Named moves come first, each a turn or a mirror and shown by rows before and after it. Which of them, in which order, take the first row of each pair that follows to the second? Write the first one first, as in the answered first pair.
debi (before -> after):
[-25  -7  11   7 -23 -55  25 -39  -3   6  34 -36   6   1   3  11  16]  ->  [ 18   7 -16   0 -32  12   5  -4 -21  20  46 -11  -2  36  12  17  48]
[ 25  35 -22   1  -7 -22 -29  -7   7  34 -27  11 -10  -4 -14  24   1]  ->  [ 17  32 -17   4  -5 -35 -23 -12  12  30 -29   8  -9 -11 -15  22  -8]
[ 30  38 -15  14   8 -14   8  39   0 -20  -4  33  -9  20   3  14  10]  ->  [  7  30   2  19  13 -54  21  23  12 -27 -14  19  -4   1  -3  10  -9]
toma (before -> after):
[-16  25 -14   3  -2 -47 -33 -31   7  18 -42  19 -21  13  -5  24 -33]  ->  [-10  27 -19   4  -2 -35 -38 -22  10  21 -44  29 -22  19  -6  21 -33]
[ -7 -13  -3  29  15 -31  -2  12  -8  15 -30  32  10  -6  16   7 -45]  ->  [  7  -8  -2  31  19   4 -20  15  -7  22 -34  41  -2   3  14  -4 -36]
[-26 -13  34  52  34 -14  22 -17 -13  14  -7  -8  24 -26  -1  -3   3]  ->  [-20 -12  22  46  37 -17  29  14 -18  11 -23   7  31 -27  -2  13  -9]
fol (before -> after):
[ 20  37  -4 -35   0  24 -54 -14  22  14  -2   2 -14  -6 -14  -3  -2]  ->  [ 16  28 -19 -38 -24   3 -30 -21  -2  11  38 -17   7   5  -1  20  24]
[ 12 -23 -44 -29  -5  32  16  41  35  -3   3   9   3 -19  -2  16 -12]  ->  [ 13 -23 -43 -29  -8  27  18  41  31  -4   4   9   4 -20  -1  16 -13]
[ 23  23 -29   3 -27  40 -31 -50  -1  30  28  -2 -29  16  -8 -32  11]  ->  [ 21  24 -27   7 -28  41 -32 -52  -1  32  30  -2 -29  14  -8 -29  13]
Lan (before -> after):
[  9  28 -11 -11  -8  -6 -20 -32   5  10  35 -31 -13  -4  -7  26   3]  ->  [  5  24   9  17   9   2 -33 -42  10  22  16 -11 -24  -4  -9   5  -3]
[ 18  19   8 -51 -13  87  22   1  30 -27  35 -43 -15  -3 -25 -30  12]  ->  [ 10  12  30 -16   2  92   5 -15  37 -10  21 -30 -29   2 -22 -56  14]
[-13  30  -6 -20  -4 -45 -11 -39  25  -1  -3 -23 -14 -27 -12  16 -26]  ->  [-16  27   1 -10  -1 -44 -15 -50  27   5  -3 -22 -18 -26 -11   7 -26]
[-38  -3  33  -6 -24 -19   4 -48  18  -5   4 -29  -1  13   2  -1   3]  ->  [-35  -5  43  14  -3 -13 -12 -34  25   5 -33   0  -9   8  -2 -11 -16]
Now pairs of rows:
Each pair is two moves apart.
[ 30  27  -3 -31  25  51 -46   5  30   6 -45  25 -37   0 -22 -13 -33]  ->  [ 17  30   3 -33  26  32 -47 -11  43   2 -44  11 -38 -13 -28 -14 -42]  toma then Lan
[-25 -27  -6  15  -1 -21  22  39  -7  -2 -30  10 -11   3 -10  10 -35]  ->  [ -2 -14 -23 -12 -11  17  19  57 -14  -7 -14  10 -14  19 -10  18 -16]  Lan then toma
[ 26   9 -14 -32 -23  38  12  16  24   0   3 -26  -1  -4  -5  -7   9]  ->  [ 20   3   9   5  -5  49  -3  -4  31  14 -13 -13 -14  -1  -2 -33  12]  Lan then Lan
[-22  17  -8 -52   3 -26  20   8  19 -32   7   3 -19 -23 -30 -14 -57]  ->  [  7  32 -16 -49  -7  49  -7  -4  10 -14  35   7 -44  10 -20 -34  -8]  debi then toma
[ 26  15  -3 -12  -3  33   9  -6   0   4  24   9  -1  12  23  -3  42]  ->  [ 15  16  26  -7  20  30 -11 -22  27   4  -8  14 -17  -8   8 -30  16]  toma then fol
[  6  29   9  13  16   0 -50 -38  34   6 -19  -1 -42 -25  -8 -23 -28]  ->  [ -1  26  -2  -3  14 -41 -30 -16  30  -7 -29  -5 -22 -40 -10   6 -53]  toma then Lan
[  6   7 -32   2  -9  17   9  35  -1 -29   0  21   6   0  -1  20   2]  ->  [-27   1   5  17   2 -18   8 -18  24 -32  -5  -8  -2 -26 -11  -5 -12]  toma then debi
[-12 -18 -26  21  -2 -46  25 -58 -40  -2  12   4  12  34  10  20  -1]  ->  [  7   7 -29 -21  22 -26   4   1 -10 -18 -52  36   4  10 -18  23 -60]  fol then Lan
[  4  -1  -7 -33   5  13  27  37   7 -35 -25 -14   9  11  14   8 -15]  ->  [ 13   1 -11 -30  -4  35  23  23   0 -31  -2 -21   6  30  21   3  14]  toma then fol
[-22  19   9 -19 -16 -24  19 -37  19 -15  23 -52   3  -8  -1 -10  13]  ->  [-24  22  20 -25   6 -33  10 -14  31 -20 -22 -27   2 -28 -15 -12 -26]  fol then toma
[ -3 -18 -18  12   0  43  28 -24 -20 -24  19  -5 -19  36   7 -23  35]  ->  [ 10  -7 -14   2  20  55   5  17  -1 -23 -36  29 -26  19 -10 -22  -7]  fol then Lan
[ 35  -5 -32   6  -9  27  -9   2 -25 -17  10 -21  29   2  -3  38   1]  ->  [ 19 -12 -14  25  -6  10  -3 -32 -23 -12  26 -35  28   3   3  25  13]  Lan then toma
[ 27 -25 -21  50   1  -9 -10 -27 -72  34  27   8  49  30  16   7  53]  ->  [  7 -19  32  67  35  -4 -46 -65 -25  43 -21  14  15   2  -7 -45  19]  fol then toma
[  6 -30  17  22  16  45  13  24   3 -12 -15  15   2  19   4 -37  21]  ->  [ -3 -37   5  25   0  20  32   9  -9 -16  18  -5  19  24  15 -23  41]  fol then toma
[ -4  -8  22  37   5  37   5 -26  -1  12  -9  -8  -2  15   6 -46   5]  ->  [-23 -15  28  36   5  -4  21 -37   4   7 -10 -21   9  -1   3 -38  -6]  toma then fol
[ 40  20 -39 -36  -4   4  -4  59  -5  -9 -22  19   4  -2  -8  50 -29]  ->  [ -2  10 -21 -36 -27 -41  25 -25  -1 -22  45 -55   7  -8  -2  38   4]  Lan then debi
[  1  11 -27   0 -13 -15 -10  -2 -12  15  23   9  12  17   4  22  10]  ->  [  7  19 -25 -23  -5  -3 -18  13   3   7   1  16   3   6  -9  19 -10]  fol then Lan
[-10   1  11  15   9 -50   6 -50 -16  -1  36 -21  -5  -3 -10 -22  16]  ->  [ 34   7 -35  -5  -1  -9   8  32 -48   1  25  21   7  24  -3  18  21]  toma then debi
[  7  -7  51  12  19  72  17  11  39  12  17  22 -22 -13   9 -54  41]  ->  [-15 -10  58   0  32  10  38  33  54  -7 -26  26  -5 -55  -9 -38 -17]  Lan then debi
[ -3  -1 -30 -40   6  34  35  26   1 -42  33  -7  22  16   7   7  22]  ->  [-36  -8   1 -31  16 -11  45 -10  20 -49  25 -29  19 -12  -1  -6  -2]  toma then debi
[-28 -10 -19 -19 -19 -11  58   6 -16 -26  37 -45  34   5  -9  34  16]  ->  [-37 -14  46  43  27  27   6 -42  22   6 -17 -12 -14  -1 -22 -41   3]  Lan then fol
[-16 -25  23  -9  11  21  35   3   9 -12  -6  -5  -3 -13  -3 -37   9]  ->  [  2 -24   8 -11   7  45  32  19   0  -9   2   4  -1   1   1 -29  24]  toma then debi
[ 11  32  -9 -66  11 -21  -1  51   1 -24 -44   2  14 -31  -4  31 -30]  ->  [  5  33 -15 -74 -22 -12   9  -8  -7 -28  31 -53  15  -9   9  24  30]  debi then Lan
[-16 -39  23  40   7 -15  30  15 -14   4 -28  25  13   6   6  -5 -12]  ->  [  4 -27  -8  10  -6   1  38  48 -24  -7 -19  26  23  15   7  18  -9]  Lan then debi
[ -5 -31   9  24   5  37  20  -1 -17   0  15   6   1  11   8 -25  27]  ->  [  9 -23 -11   1  10  31  26  44 -20 -12  -7  25  11   4   0  -1   0]  Lan then Lan
[  8  33 -17 -46 -10  31  -1 -22  13  -2  34 -14 -21  -3  -4   7   8]  ->  [ -1  32   3 -40   6  22  -9 -27  29  -4   5  -5 -32 -18 -14  -8 -16]  toma then fol
[ 23   9 -30 -26 -28  11  -6  28 -16  10  25   5  -6  16   5  32   6]  ->  [ 16  17   8 -10  -6  37 -38 -13  15  22  11   1 -35  11  -5 -12   3]  fol then toma
[ -5   2  13  21  16  -2  -5 -11   8   3 -17  14  -8 -11  -2 -17  -9]  ->  [  9  12   0  -2  12  17  -8  10   8  -1 -21  20  -8 -10  -8  -8 -12]  Lan then toma
[ 25  45 -18 -28  15   2 -36  56  -2  11 -28  24  12   5  -1  23 -23]  ->  [  4  38  -2  -7  -9   5 -29 -37  -7  15  50 -41   5  26  17  -6  48]  Lan then Lan
[-47 -38 -43  23  -9 -48  56 -24 -12 -18  35 -15  28  24  28   3  15]  ->  [-17 -22 -31  17  36   3  13  51  14 -14 -66  60   5   8   0 -12 -47]  toma then fol
[ 37   9 -53 -31 -23  18 -12  24 -34   1  25  10   3  21  -2  24  14]  ->  [ 38  21 -45 -48 -21  33 -22  14 -17  -3  20   1  -9  15 -12  12  12]  fol then Lan
[  2  -4   2  48   4  27 -11  35 -13 -15 -40  48  -4   7  13 -53 -17]  ->  [  4   7 -38 -21 -44  10  28  33 -29 -49  32 -15  22  15  19 -12  16]  Lan then Lan
[ -7 -12  15  12 -44 -13  14  24 -27   0  18 -14  10 -23 -18 -14 -34]  ->  [ -3 -12  11  15 -42  -7  13  34 -29   3  14  -6  12 -19 -16 -11 -33]  Lan then toma
[ 15  46  14  -5  19  11 -72 -10  28  27 -43  16 -39 -16 -19 -13 -44]  ->  [-22  34  26   2  11 -56 -43 -53  31  19 -20 -20 -22 -31 -15  -6 -45]  toma then toma
[ 29  -1 -22 -16   4  65   9  26  22   0  -8  -4  10  21 -32   3  -3]  ->  [  0 -11  -2 -15  17   9  25  18  42 -13 -34 -14  19 -14 -42   0 -39]  debi then toma
[ -2 -12   4 -31  -5  52  25  37  21 -37  -8  -5  -7  -9 -15 -40   2]  ->  [-14 -27  13  -3 -14  47  34   2  10 -27  25 -21  -8   5   0 -47  33]  fol then Lan
[  2  16 -41  -7 -32   3  23  22 -30 -23  39 -13  19  24  -1  35 -10]  ->  [ 20  30 -15  -4  -2  56 -18  36   0 -16 -15  27 -11  19 -20  -3 -31]  toma then fol
[  9  -6   7  28   8   0 -37 -29 -26  36  -9  17  -5  10  15 -13 -22]  ->  [ 21   7  -3   4   8  17 -42 -11 -21  33 -16  24  -8  12  10  -7 -26]  Lan then toma
[ 23  20 -28  29 -12   8 -37 -13 -27  44  17  21  -5  23  17  11  17]  ->  [ 30  26 -39  13 -13   4 -34  13 -28  38   8  29   2  19  11  28   2]  Lan then Lan
[ -6 -32   0  25   1 -16  35  23 -14 -11  -1   2  28  -2  16  15   2]  ->  [-10 -32   8  26  13 -15  29  27  -4 -13 -16   9  22 -10   8   8 -11]  toma then debi
[ 15 -44  12  17  11 -46  44  -2  23 -13 -24  -2  16  -5  19   5  -7]  ->  [ 48 -30   8  14  18  22  15  23  24  -2 -41  28  -5  13  15 -13   4]  toma then toma
[-35 -29  -5  25 -34 -57  80 -22 -17 -22  69 -56  28  12   5  -8  58]  ->  [ -1  12  11 -40  23  -8  24  79  46 -40 -75  20  -3 -41 -55 -21 -56]  fol then Lan
[ -7  25  23  56  -3 -64 -43  -7  15  40 -37  35 -28 -10 -14  -1 -31]  ->  [ 31  46 -32  -3 -26 -35 -34  59  -7  23 -23  41 -10   4 -17  47 -27]  Lan then debi
[ -1  67 -27   1 -11  22 -58 -61   6  42   5  10  -6 -18 -21  19  -7]  ->  [ -3  59 -24  24  -7  17 -57 -63  -1  50   5  16  -4 -12 -13  16  -1]  fol then Lan
[ 17  16 -27 -54   5 -12   6  56   9 -24 -30   8  18 -21 -15  21 -36]  ->  [ -3   5 -21 -40 -24 -13  23 -20  -6 -23  55 -54  21   0   8  10  31]  fol then Lan
[  2  28 -16 -21 -13  -9  17   7  12 -26  26 -38  -6   4 -12  14  22]  ->  [ -4  19   3   9  -7   0   8 -22  12 -13  31 -36 -16  12  -7  -9  37]  toma then Lan
[ -9  -8  17  37  12   3 -30 -39   4  25   3   7 -25  12  11 -23  19]  ->  [-22 -15  10  31  21 -45 -13  -5   1  18 -28  23  -6 -10   4   2 -23]  toma then Lan
[ -8  -8  -2 -14 -18  14  20   1   0 -19  39 -18   4  16   2   2  34]  ->  [ -7   0  21 -11  14  29  -6  19  30 -17 -19  14 -16  -5 -18 -21  -7]  toma then fol
[-18  35  17 -57 -26  -9  -9 -51  32 -19  27 -54 -11 -18 -19 -14  12]  ->  [  6  34  30 -14 -10  49 -45 -48  27  12   7 -14 -34   6 -11 -41  29]  debi then Lan
[  3   7 -23 -14   0  19  -2  34 -25 -27  16 -31  -4  -7  -2  43 -21]  ->  [  5   8 -17 -16  10  26 -11  39 -19 -26  -2 -20 -12 -12  -7  35 -30]  debi then toma
[ -4 -10  28   3  21  30  -5 -10  28 -15 -18  -3 -19 -21  -9 -38  -2]  ->  [  2 -15 -18 -26 -13  -6  36  17  -6 -28  26 -27  16 -12   7  17  16]  Lan then fol
[-17  -7 -19  29  26 -64  30  34 -35   4  -2  39  24  -6  -1  53 -34]  ->  [-14   5 -36 -13   5 -58  41  32 -31 -17  24   7  29  -9  -6  64 -24]  fol then Lan
[-13 -20  -3  11  20 -23  29  25  -4  -9 -13  17  18  -6  -5  -2 -24]  ->  [  6  -8 -27 -20   5   6  28  38 -11 -19   7   8  18   5  -6  10  -6]  toma then Lan
[-47   1  38  21  30  -7  -6 -17  11   8 -21  -5   9 -41 -10 -34 -18]  ->  [  6  20 -13 -12  10  62 -20  49 -16  13 -12  25  11  -4  -3  -5   8]  debi then Lan
[-20  10  36 -13   1  27   1 -28  42  -6 -34 -30 -24   3  -9 -12   8]  ->  [-23  10  37 -17   6  16   2 -22  46  -7 -45 -27 -22  -7 -12  -4  -8]  Lan then toma
[-49 -23  37  40  45 -12  11   1  13 -11 -20 -15  43  49  -5   1   1]  ->  [-42 -29  23  35  38 -16  20  22   2 -14 -18  -9  54  49  -1  16   0]  toma then fol
[ 25  18 -51  -8 -27  14  19  33 -31  11  18  16   7  36  27  34  28]  ->  [ 32  37 -45 -47 -22  36   5  47  -7  -5  -2  13  -3  19   8  27   6]  fol then Lan
[  7  29 -23 -71 -27  16 -19  16   9 -20  27 -30   8  -4 -16  18  -7]  ->  [-27   9  -3 -37 -27 -30  -2 -30   6 -14  49 -56  15  -8  -4   9   3]  Lan then toma
[ -7 -22  17  36  17   6  19  24 -22   6 -23  36  -3  17   7   6  -1]  ->  [-21 -24  35  43  21  -1  17  -6 -10   5 -22  24  -8   9   5  -8   0]  toma then debi
[  0  26 -33  -6 -26 -49  -8   0 -29  23  18  -1   7  21  13  52   0]  ->  [  8  25 -29   3 -27 -15 -17 -15 -30  30  35  -6  -5  36  20  33  24]  toma then Lan
[ 19  33 -36 -57  -5  36  -1  44   9 -32  -1 -23   5  11 -16  26  -3]  ->  [  2  36 -10 -41  -7  39  -8 -25  23 -21  34 -60 -15  15 -12  -7  28]  toma then toma
[  3  55  15  22   7  24 -43 -35 -15  28  17  33  12  -5  30  -8  13]  ->  [-25  42  23  24  12 -45 -19 -34 -11  16   5  20  35 -36  22   9 -22]  debi then toma
[ -8  38 -16 -15  -1 -35 -19 -19   8  25 -21  -1 -14 -40   3  29 -12]  ->  [-12  38 -15 -18   1 -34 -20 -27  10  21 -16  -8 -16 -38   2  23  -6]  Lan then fol
[ -4 -16 -11 -45   6 -14  10  34 -11 -43 -18  -1  21  -7 -19  29 -17]  ->  [-15 -16  16 -40  20 -14   2  13  11 -43 -34  -6   8 -19 -26   3 -30]  toma then debi
[ 34  17   5 -26   5  49 -39  -2   3 -12 -14   6 -24  10 -14 -27   3]  ->  [ 19   2 -20 -26 -26   4   0 -21 -24 -20  43 -31   4  21   8   6  32]  fol then toma
[-14  -9  19  36  12  11 -14 -29   7   7   1   7  -1  12  -1 -38  16]  ->  [ -4   0  17  27  20  20 -21  -4  13   4 -24  26  -6   4 -14 -35  -7]  Lan then toma
[ 32  22  -4   2   9  52 -43   9  -5  21  -8  33 -18  20   4  -5   4]  ->  [-11   9  29  16   9   0 -31 -64   9  17  20 -19 -18   3   4 -27  10]  toma then debi
[-34 -27  37 -10  34  -5  27  -2  27   0  -6 -16  34  -2  17  13 -19]  ->  [ -7 -18  27 -14  41  39  12  24  27   6 -26  13  23  11  16   9 -19]  toma then toma
[-11 -23   9  20  20 -34  21  10 -20   5 -22  38   0   0  -4   5 -15]  ->  [  4 -18  -3  15  16  -4  13  25 -25   7 -22  51  -2  14  -1   6  -6]  fol then toma
[ 33   0  -4  -5  -5  36 -24  73   2 -12 -79  70  -7 -10 -20  57 -54]  ->  [-28  -6  75  25  14  -5 -33 -51  52 -10 -66  13 -35 -45 -33 -10 -57]  toma then debi
[-31 -10  25  20  27  23  22  62  -7 -45 -69  23  34 -22  -2 -46  -9]  ->  [-41  -4  51  37  25  43   3  -1   8 -32 -39  -7  12 -15   1 -85  23]  toma then toma
[  1 -19 -35 -32   1   8  53 -19  10 -27  15 -65  24  -8 -14  -8  -2]  ->  [ 28 -12 -47 -42  10  49  37  28   5 -25 -10 -33  22   1 -18   0  -9]  toma then toma
[-28 -27  22  44  10 -37  17 -20  -9   5 -10  -8  -9  -1   9 -17 -10]  ->  [-17 -25  -8   8   4 -48  33  25 -21  -9 -14   0  13  -1   7  18 -23]  toma then Lan
[ 10  29 -35 -17 -16   6 -37 -20  -4  14  32 -10  -4  12   0  17  17]  ->  [  3  35 -12 -14   6   9 -58 -18  19  16 -10   8 -17  -7 -12  -3 -13]  toma then fol
[ 33  38 -22  -4  18 -46 -24  44  13   9 -63  47   7   2 -11  18 -46]  ->  [  9  32 -23 -12 -31 -48   1 -61   1   1  57 -49   6  25  10   3  43]  Lan then Lan
[-33   7  17 -46 -22   3  55  25  23 -44  12 -45  24 -26  10  15 -14]  ->  [  0  17   4 -46 -29  70  30  32  13 -30  29 -27   8   8  15   3  19]  debi then toma
[ -1  22   0   4  25 -16  22   4   8 -16 -32 -19   4 -38  -3   3 -11]  ->  [ -1  23   1  -5  19 -14  24  -3  10 -18 -20 -28   2 -39  -6   0  -5]  Lan then fol
[  2 -13 -21  -6 -10 -17  26  36 -15 -21   0   6  20   0  10  35  -8]  ->  [ 19  -3 -20 -10 -19  31  16  18 -14 -15  22  -3   3  16  15  15  25]  toma then Lan
[  6   9 -21 -15 -15 -12   0  -3 -11   4  42 -23   8  12  13  29  19]  ->  [  0   2  -4  14  -6  -1 -14 -25  -8  17  43 -16  -4  17  20   5  33]  toma then Lan
[-17 -13  14  82   9 -36 -16 -34 -26  39  -4  26  -6  14  26 -14   6]  ->  [-13 -15   3  82   1 -37 -12 -29 -36  40   8  25   1  18  30  -7  16]  debi then toma
[ 29  21 -24  -6 -10  34 -22  14 -14   3  22  19  -2  19  -1  19  16]  ->  [ 26  19 -11   7   1  43 -33   0  -2   8  15  22 -17  15  -2   0  16]  Lan then fol
[  1 -12  -9 -29  13  -2  59  57 -10 -30 -25  24  23  -9   9  39 -21]  ->  [ 14   2  27  -7  15  89   4 -15  10  -5   2  11 -32  18   6 -32  38]  toma then toma
[ 12  26 -21 -22  -1 -16   2  48  -5 -21 -41  13  11 -28  -8  34 -33]  ->  [ 19  28 -36 -44 -29   7  14  32 -17 -28   8 -21  11 -13   0  39   6]  Lan then toma
[ 37  33 -21   5 -26  24 -38   3  11  -2  17 -13 -14  27 -23  10 -29]  ->  [ 33  30 -17  21 -29  20 -38 -16   8   5  30 -21 -17  33 -17   3 -12]  fol then Lan
[ -8  -2 -12  10  30   1   0   7  -5   0 -31   5 -12 -26  -1   9 -41]  ->  [ -6   4 -24 -16  19  -3   8  11  -7 -13 -15 -12  -8 -30  -2  22 -36]  Lan then fol
[ -5  60 -12 -15 -11 -38 -10 -39  15 -25 -18  -2  13 -16 -11 -10 -23]  ->  [ -8  57 -11 -10 -15 -39  -4 -52  12 -26  -5 -14  15 -13  -5  -9 -12]  Lan then fol
[-10  10   9 -49  22  33  -2  10  30 -26 -35 -16 -13 -26 -25 -26 -17]  ->  [  2  16   5 -48  18  57 -10   2  27 -16 -17 -18 -22  -8 -20 -29   3]  toma then debi
